In the data rows, 128 means zero.
Here are some points, one per row:
[222 164 125  96 168 185 196 127 106  94 137 141 148 162 126 124]
[ 58  86 165  66 131 129  89  70 140  84 124 119  88  81 168  51]
[135 128 156 124 141 130  87 114 129 139 109 150 118 100 142 129]
[100 158 115 148 156 171  71 112 123 115 143 174 116 117 115 112]
[131  97 128  91 114 122  92 104 161 123  90 140  99  78 139  91]
[156  52 157  95 164 114 174 141  72 103 196  39 172 187 156 109]
[ 83  70 166  90 122 156  78  91 134 123 103 159 100  95 147  87]
[ 43 112 131 119 128 124 129  89 117  99 168 111 137 146 122  82]
[ 67 135 129 146 145 152  95 120 115 144 116 148 104 120 136 138]
[ 74 148 130 139 161 190  83 101 118  97 147 173  96 117 120 101]
[100 155 107 104 138 167 141 107 117  80 172 131 129 161 113  84]
[225 123  97 157 136 109 125 177  88 173 153  96 147 122 121 172]
[114 139 104 100 134 168 137 111 143  88 161 150 115 139 117  90]
[104 132  98 153  93  83 166 166 146 150 121 127 161 179 111 153]
[181 148 112  91 100 128 158 148 108  81 103  84 139 145 126 124]
[162  79 108  75 125 111 159 135 132  93 151 112 137 159 126  78]
[136 185 107 120 136 178 106  97 145  86 182 154 115 125 101  71]
[206 140 130 113 113 131 164 111 134  90 135 111 151 173  99  99]
[110 145 171 202 109 107 125 136 122 193 105  85 105 118 150 228]
[ 75 147 114 194 137 125  98 109 131 160 125 153 121 113 112 165]
[117 149 131 167 135  95 112 125 161 154 115 125 136 113 124 147]
[180 170 151  67 137 176 118  79 133  79 133 168 101  95 140  50]
[202 118  96 115 126 140 134 113 154  80 106 157 108 115  95  98]
[ 92 133 101 143 115 114 204 155 115 123 143  80 175 195 118 161]
[ 51  63 136  90 134 115 190 180 128 132 145  87 152 161 159 138]
[161 136 126  90 109 107 145 134 112  85 116  92 142 129 137 101]
[188 186  78 119  94  79 220 215 155 176 141 140 216 188  96 185]
[119 118 126 175 166 123 102  98 113 153 114 179 127 120 115 162]
[ 87  96 124 173 126 109 110 119 119 137 132  90 130 128 125 149]
[116  83 179  54 163 233  90  61  79  36 180 112  65  80 154  48]
[123 147 122 130  93  91 129 161 131 117 106 107 155 143 115 133]
[103 163 124 136 126 161 146 127 124 122 172 103 119 158 116 128]
[145  94 107 102 112 132 133 150 146 100 132 123 129 106 106 116]
[111 182 165 210  99 113  89 140 132 210  96  81 123 108 134 207]
[ 61 151 106 108 103 130 136 116 150 130 129 147 130 131 120  90]
[114 104 174 166 125 124  71 130 139 188  71 215 106 104 124 177]
[194 125 102 133 120  84 138 153 139 131 120 120 160 142 114 113]
[178 108  86 104 134 139 153 142 106  85 161  85 145 136 104 136]
[130 170 106 158 101 111 125 136 180 133 108 131 115  97 110 136]
[ 79 156 108 201 151 116 137 117 107 177 129 135 173 164 122 180]
[138 109 151 117 184 172 118  92  92  78 154 143 123 115 137  98]
[169  70 115  69 109 146 180 149 113  82 124  81 116 151 126 116]
[ 59 145  94 140 197 169 124  89 105  88 200 147 146 131 115 101]
[140 131 178 208 151  90  80 123 131 221  95 226 114 106 130 211]
[164  66 111  79 111  94 190 176 144 116 127 101 132 145 146 123]
[157 118 110  87 120 169 100 101 160  55  95 174  97  85 106  76]
[ 85 164 117  88 111 158 109 111 149 112 138 191 100  84 123  72]
[221 148 155  77 113 182 116 114 159  86 102 191  73  83 132  84]
[104 111 113 132 102  90 151 164 161 153  99 125 153 146 120 142]
[ 40 102 142 114 171 147 111 123 100 115 161 128 126 131 157  98]
[ 95 159 179 200 114  87 130 139 137 199 119  97 134 137 157 199]
[164 174  80 131 115  91 192 212 145 145 148 119 176 143 110 180]
[152 138 129 135 144 119  96 102 137 127 119 158 139 116 113 105]
[139 155 134 166 137 111 120 114 118 137 142 103 132 126 130 140]
[ 79  87 181 149 146 108  96 132  98 166 113 127 108 123 167 153]
[ 77  87 120 128 120 125 170 159 143 123 147 103 126 157 123 124]
[ 77 138 112 160 112 111 108 112 153 143 107 160 145 125 106 129]
[113  91 134 145 105  61 139 185 122 203 104  90 183 159 151 169]
[136 156  95 139 125 116 160 157 134 152 159 117 155 173 113 159]
[142 120 102 100 106  99 159 128 140 113 115 109 154 152 125 101]
[138  84 130  63 153 158  86  84 127  78 112 150  89  72 148  64]
[104  92 152 178 123 110  88 130 107 183 110 147 105 124 133 150]
[101 100 155 177 135 109 104 149 114 166 143  68 119 104 153 175]
[110 107 141 144 118 125 103 130 105 158 152  95 112 102 138 125]
[147  80 174  94 191 163  83 101 103  87 129 158 105  92 158  91]
[156 178 103 176 113 110  99 104 165 175  72 185 101  83 102 195]
[ 67  97 174 173 140 127  93 120 128 189 100 166 107 113 144 176]
[128 192 132 189 103  84 122 144 124 192 100  82 141 131 141 195]
[140 170 142 150  86  68 131 168 154 150  98 109 148 130 138 130]
[ 84 145 113  83 113 183 134 110 122  80 151  94  82 133 119 101]
[ 53  97 147 132 133 119 103 112 121 142 106 135 114 114 146 129]
[ 68  99 125 176 158 144 102 134 117 170 116 131 115 105 133 177]
[180 130 138  80 166 171 118  89 129  92 117 176 113  89 142  89]
[ 53  87 176 128 155 132  87  94  97 146 126  96  90  77 174 145]
[128 142 175 112 152 162  54  78 115 134 113 172  63  68 160 123]
[173  92 152  56 153 189 159  77 101  71 183 110  82 131 142  60]
[186 178 108 110 121 156 152 140 148 112  94 184 147 128 107 128]
[155 167 130 161  76  90 106 153 145 173  71 109 123 121 129 170]
[233 100  99 153  99  96 196 202 122 132 140  94 176 219  83 167]
[153 167  89 181  95  86 138 175 150 192  88 135 147 136 101 173]
[193  99 130  99 138 119 188 123 109 102 157  92 152 197 120 100]
[196  86 119  72 132 156 153 131  80  69 173  65 133 148 120 117]
[115 149 134 136 112 128 118 133 158 149 131 138 138 115 133 112]
[172 140 122  85 105 124 126 124 153  86 100 120 121  97 125  95]
[132 150 113 130 139 144 153 145  94 128 195  80 123 160 131 155]
[121 159 104 122 132 139 129 117 127 112 150 138 134 131 134 105]
[152 122  96 114  87  57 191 169 144 153  92 132 189 170 129 141]
[136 193 129 166 118 126 101 112 154 161  77 216 107 102 106 162]
[136 127 138 122 131 100 178 141 136 133 142  88 179 161 141 123]
There is one direction along which these points spread out most. Where along it does each point below lie, from 0 to 9? The average is between 4 and 5, and the first point in the table lies past the average.
[132 150 113 130 139 144 153 145  94 128 195  80 123 160 131 155] 4
[ 74 148 130 139 161 190  83 101 118  97 147 173  96 117 120 101] 6
[ 67 135 129 146 145 152  95 120 115 144 116 148 104 120 136 138] 5
[100 158 115 148 156 171  71 112 123 115 143 174 116 117 115 112] 5
[138 109 151 117 184 172 118  92  92  78 154 143 123 115 137  98] 7
[194 125 102 133 120  84 138 153 139 131 120 120 160 142 114 113] 4
[ 79 156 108 201 151 116 137 117 107 177 129 135 173 164 122 180] 2
[136 185 107 120 136 178 106  97 145  86 182 154 115 125 101  71] 6
[ 77 138 112 160 112 111 108 112 153 143 107 160 145 125 106 129] 4
[156 178 103 176 113 110  99 104 165 175  72 185 101  83 102 195] 3
[111 182 165 210  99 113  89 140 132 210  96  81 123 108 134 207] 2
[114 139 104 100 134 168 137 111 143  88 161 150 115 139 117  90] 6
[145  94 107 102 112 132 133 150 146 100 132 123 129 106 106 116] 5
[104 111 113 132 102  90 151 164 161 153  99 125 153 146 120 142] 3
[206 140 130 113 113 131 164 111 134  90 135 111 151 173  99  99] 5
[173  92 152  56 153 189 159  77 101  71 183 110  82 131 142  60] 8
[ 77  87 120 128 120 125 170 159 143 123 147 103 126 157 123 124] 4
[140 131 178 208 151  90  80 123 131 221  95 226 114 106 130 211] 2
[180 170 151  67 137 176 118  79 133  79 133 168 101  95 140  50] 7
[138  84 130  63 153 158  86  84 127  78 112 150  89  72 148  64] 8
[136 193 129 166 118 126 101 112 154 161  77 216 107 102 106 162] 4
[104  92 152 178 123 110  88 130 107 183 110 147 105 124 133 150] 4
[136 156  95 139 125 116 160 157 134 152 159 117 155 173 113 159] 3
[ 51  63 136  90 134 115 190 180 128 132 145  87 152 161 159 138] 4
[115 149 134 136 112 128 118 133 158 149 131 138 138 115 133 112] 4
[ 53  87 176 128 155 132  87  94  97 146 126  96  90  77 174 145] 5
[178 108  86 104 134 139 153 142 106  85 161  85 145 136 104 136] 5
[142 120 102 100 106  99 159 128 140 113 115 109 154 152 125 101] 4
